Each path is a new rotation, seen through one point. The rows after it are directions, each followed by how far the rotation turns it, in degrees each step (0 if it stays put).
Each turn is a multiple of 5 degrees from 10 to 175, or 0.
Each row of a path follows its step; steps can be skipped.
Path 1:
step 0: [ -1   2  15   3   3  -9  10  -6  13   1   7  -8   0 -10  28   1 -10  24
  -5 -14 -12  -8  -7  -4  -7 -37  -4   4 -12   4   3   8  -8   7  -6  -5
  -1 -13  -9  21 -11  -7 -18 -21  -1  -6   9   9  10  -8  -7   7 -10 -15
   9  -7  19   8 -15 -24 -19   1   7  11  21   7 -20   4  16  19 -17   3
  -9   1  17 -16  17 -11]
step 2: [ -2 -24  19   8   2 -19 -13  14  19  -5 -22  10  -5  -8   8  22   1   4
   3  17  20 -14   8   7 -18 -15  -6 -13   2  -6  -3 -13   0  -7  -3 -13
  -5  -6  24  -8   5  -2  10 -15  10  -7   3  11 -16 -15 -10  -8 -30  11
  15  38 -10   6  18   1 -11  -4   8  -1   8   5  -6 -15  -1 -15  -1  -8
  -6   1  -1  12  12  10]
step 4: [ -9  -4   2   3 -15  -4 -12  -3  10   3  12 -11   7 -19 -18  10   0  22
 -12  -5   0  13   0  -9  13  -2  -5 -20  15 -27  13  -6  26  -7 -23   2
  -8  14  -4  15   5   4 -12   1  -9   9  -5  -9  -1 -12  29  20 -16  14
  27  -5  -5   2  24  -4 -13  12  -9  17  11  -7 -13  17   8  -6   2   8
   2 -12  -7 -18   2  -7]
step 13: [ 13 -12  25   5  12 -11   9  11 -11   0   5  10  -5  -8  -3   0 -13   7
  34 -15  11   4  -3  -2   0 -13 -20  20  -4   0 -20 -11  10  12  -1  22
   7  27  -5  10  -3 -17  -3  -7  12 -12  10   5  -5  -9   4  12   3  -5
  11   3 -13  -1 -16 -13   2   6   6  29  10  -4   0  -7   6   9 -28  -2
   5 -19 -20  16   7  11]
step 14: [  9 -11  16  -2   8   9  28  32  -4  14  12 -13  12  -5  -6  11  -9   8
  16  -2 -12   5 -11  -1 -19 -27 -11 -18   3  20 -10  -7   1  23  19  17
  -9  28   7  11 -15  -6   1   5  18   8   3  -4 -16  -2  17 -13  -7 -17
   6   2  -5   2  -2  -1  11  10  -1   4  11  15   5   6   2 -20   5  -1
  -3  -4   7  24   0  -4]
step 24: [  6  19  -3  13   4  -8 -10   0   8  10  -8 -11   1   1 -16  15 -18 -16
   2 -15  21 -10 -10  12  17  -2 -19   7  19  18  13   7  12  -7  12 -18
  10   7   0  -7  15  -4  -7  -8   9  -4   0  -4 -15  -9  -2  17  -4  -4
   1  22  -6  22   1  15  27  -8  -5   1   5 -11   5 -11 -18 -11   6 -33
   3  -5 -20  -2 -17  13]
step 28: [ -4   7  -5 -21   5  -5 -16  -1  -9   3 -25 -17   2  16  24   4   2 -25
 -17  13   0  -2   5   8   5 -15   2   9  14  21 -15  13 -15  15  24  10
   0 -11 -23  10 -23  14  -3  -3 -18  10  -9 -10 -18 -15  -4 -15 -18   0
   8   2  -3   2  -2   2  15  -4  12   0   9  10  17 -11  -1  14  -1  -9
 -11  -6  -6  16  -5 -23]
step 29: [ 12  -8 -10 -24   3  -5   5 -12 -11   1 -34  -4  -5  11  20   6   9 -16
  -1 -15   4 -23  10   2   8 -18   6  14   6  -4   3   2  -3  14  -7  -2
   7   4  10  -2  -8   3  -9  -9 -20   5 -20   6   1 -40 -10 -23 -11  15
 -12  -1  18 -12  -7  18  -1  -6 -14  24  12   8   5   2  11 -10  -1   2
  -4  -4  -9 -15 -14  -7]
Directions:
[ 1  1  0  1  2  0  1  2  3 -4 -1  1  3  2  1 -7  4  3 -4 -2 -2  0  0  0
  4  0  2 -2  2 -2  2  2  6 -3 -1 -3  0  2  4  2  4 -3  1  1 -4  1 -3  0
  2 -2 -2 -1  1  4  6 -3  1  3  4  9  0 -4 -1  0  1 -2  4 -1 -6  1 -5 -3
  1 -3  3  0 -7  1] : 55
[-1  4  4 -6  6 -8 -1  0 -4 -1  0 -1  0 -3  0 -3 -3  0  0 -1 -1  4 -2 -1
  1  5  0 -1  5  1  0  5 -3 -2 -2  1  1  0  4  1 -6 -5  1 -2 -1 -2  2  7
 -3  0 -3  1  1 -4 -1  3 -5  1  3  2  4  1  3  0  2 -2  4 -3  4 -2  2 -6
  0 -1  2  5  3 -1] : 100
[ 3 -2  1 -2 -3 -1  1  0  2 -2 -3  0 -5  3  1 -6 -1 -1  0  4  3 -3 -1 -1
  6 -4 -3  2 -1  3  0  2  0  2  7  0  3  4  1 -3 -5 -1  1 -3 -1 -8  2 -3
  3  5  1  2 -3 -5  0 -6  2  5 -1 -4  4 -1 -4  3  1 -1  1  1  2 -2  0 -2
  3  0  1  3 -4  0] : 25
[ 1  3  1  5  3 -1 -2 -5  1 -1  4  2 -1  0  0 -1  3 -3 -2 -1  0  3 -5 -7
  0  0  1 -1  1 -2 -1 -1 -3 -4  3 -4 -2 -4 -1  2 -6  1  2 -1 -4  4  2 -2
  1  2  4  4 -4  1  4 -5  6 -5 -2 -1  1  3 -3 -2 -1  0  5  0  2  4  3  1
 -3 -3  5 -1  4 -4] : 65
Path 2:
step 7: [ 19   1  15 -19 -10   7  -8 -37   1   1   8 -23  14  13  11  -7  -7  -5
  10  17   0   1 -13 -25   7  -7  -1   9 -15   3  -1  -8  15   0  12  -7
  13  -2   6   5  -7  13 -18   3  -8 -19 -11 -18   5 -16  11  -2  14  -8
  19   3   7 -17  11  19 -11  14  10 -16 -20  12  13 -20  10 -18  14  21
   2  -3   8  -8   5  -2]
step 9: [  0  15   2   7  13   6 -12   2  -2   6 -22  -2   3  23   5  19  13  -1
   0   2   4  19   8   7 -17  -6  11 -20  18   1  12 -12 -15   1  16   5
   1  14   4  22  13   3  -7 -31  -3   3  25  -7  14  -7  -1  19 -11  -1
   0   7  -5 -13  -7   4  16  11  26  -4 -10  13   6  24   4  12 -10  -3
  -1  29  19  -3  14  18]
step 12: [ -7  -3 -21  20 -20  16   2   2   0  -9 -13  -4  18  -1   5   6  27  -1
  15  -4  -9 -12  16   3 -10   5  34  -6   2 -30  -7   1  11   1  17  -7
  -1   7  12  15  10   4 -17 -25  -1 -13 -13  12  -8   4 -10   2   2  -3
  11 -25 -21   3 -17  19  -2  -5  -5   0  -1  -7  30   0   7  17   6  -7
  18  11  -7  10  -1  -6]
step 15: [ -6  10   3   0  -8  16   5 -33   6   4  10  10 -12  10 -10   2  36   5
   6  -8   9 -24  -4  20 -25  17   8  14   1  -7   5  13  19   2  31  -2
  -7  -1 -20  -7  21  -6 -29  12  14 -15   6   2  -1  -4   6  -6  10  10
  10   5   6  -3  11  13   6   7  -6 -18   0  -1  10  -7 -11   3   3  -6
 -13  -2  27   9   0  13]
step 18: [  3  -6   6 -30  -8  12   5  -2 -13   3   2   1  -2  -1  -8 -12 -23  -2
  43   0  -9 -11  -7   5 -29  -3   0   4   4   0  10   0  23 -20  -6  -7
  -8  11  -1  -1  21   0 -21  10  -3  -9 -20   2  -8   7 -11   1  12 -15
  -7  23  -1  -2   2  -7  -9  14  -3  19 -21 -13  -6  -3  15  23  11 -22
   2 -10  12   4  18  10]
step 21: [  7  13   4 -12  15   8   5 -11  -1  18   1 -24  -7  -8   9 -24 -15 -14
  -2  10   5   2   3  22  -9  17  19   2  17 -20   0  15  24  -3 -15   3
   3   8   8  10  -5  12  10  20 -10  -1 -44  12   6  -4  18 -11  19   4
 -10  -1   6   9  -2   0   4  -7  -7 -10   8  -5 -17  -1  11  -1 -19  -6
 -27  -4  -4  -3  -3  -3]
step 31: [  0  -3 -10  -3 -14  13   3 -29   1  12   6  -2   3  -1   6   9   7   8
   6 -10   2 -14  11   8  -2   1  28 -10  10   1   9  12  -6   2  33  11
  12  12  -2  14   4  -4  14 -14 -15  -5  -4  23  -1 -37 -31  -8   6   3
 -13  12   9 -20   4  10  11  -7  -1   9  -2 -23  13   5   9  27   3   6
 -17   2  -8   8   1 -14]
step 33: [ -3  -9  -4 -15 -15 -11  -6  12   1 -28   5   6  18   8   5  22  15   6
  11 -14  -5 -20 -17   6 -25  -7  19  13 -19 -20  -1 -13 -13 -11   7  -4
  -1 -14 -14  -3   0  15 -26 -27   0  -2  -7 -21  -6  -5  -7   7   9   4
   5 -21 -12   2  -5  16  -5  -6  -4   8   9   8   0  -3   5  -8 -18  -8
   7 -18  -4  11 -22  20]
Directions:
[-1 -3  4  1 -6  0 -1  1  1  4 -1 -1  4 -3  2 -3 -1  3 -5  2 -2 -4 -1  3
  5 -2 -3  6 -3 -1  3  1 -7 -6 -1  1  5 -2 -3  1 -8  1 -3  0 -2  3 -1 -1
  3 -1  3  1  5 -2  4  0  2  0 -2 -1 -3 -3  2  4 -1  4 -1  2  2  0  1 -1
 -3  2  6  4 -1 -3] : 110
[ 4 -2 -2  0  3  1  3 -7  3 -1  2 -6  1  2  6 -1  5  2 -1 -4 -6 -2  1 -2
 -5 -5 -1 -3 -5  2  1  2 -2 -1  1  1 -3  0 -3  1 -2 -5  0  4  2 -5  0 -1
  3 -1  2  4 -3  1 -1 -1  1  0  0 -2  3  5  6  3  1 -3 -2  3 -1  0  1  4
 -3 -5  0 -2 -5  0] : 45
[-1  1  1  2 -5  2 -1  2 -2 -3 -2 -1  5 -4  0  2 -1  4  1 -1  3 -2  1 -2
 -1 -2 -2 -1 -2  3  0 -5  6 -4  4  1 -8 -4 -1  0  0  5  0 -4  5 -4 -5 -1
 -5  3  3 -1 -3  3  1 -1  4  1  0 -2  2  2 -1 -4  1  0 -4 -2 -4 -1  0 -3
 -4  1  6  3  1 -4] : 100
[ 5  0  5  0  3  0 -4 -4 -1 -5  5  2  1 -4  0  3  1 -4 -1  1  1 -4 -3  8
  2 -1  0 -3  1  1 -1  1 -2  6  1  5 -3  1  0  6 -2  1 -1  1  4 -3 -1  5
 -2 -2  4 -2  4 -2 -1  3 -3 -2 -7 -1  2 -2 -4  3 -2  2  1  2 -4 -3 -1  1
  0  2 -4  1  0 -5] : 70
[-1  6 -1 -4  1  0 -2  0 -3 -1 -1  0  2 -6 -5 -4  0  0  1 -4  0 -4 -4 -4
  1  6  1  0  0 -2  0  3 -1  0  0  6 -1 -1 -2  2 -3 -4  2  0 -2  2 -2  4
  0 -2  1  5 -1  3 -2 -2  0  4 -5  6 -3  3  2 -4  2 -6  0 -4  5 -2  2  7
 -2  5 -1  0 -1 -1] : 70
[-3  0  5  3 10  1  2  2 -5 -3  2 -1  4  7 -1  0 -2  0 -3  2 -1  1  1 -2
  5  1 -1 -2 -2 -4 -1 -2 -1 -1 -1  3  1  2  2  3  0 -3  1 -2 -4 -4 -4  3
  1  5  4 -2  1 -3  2 -1  3 -5  1 -2 -1  0  9 -3  0  3  0 -2  2 -3  2  1
 -3  0  0 -5  4 -2] : 20
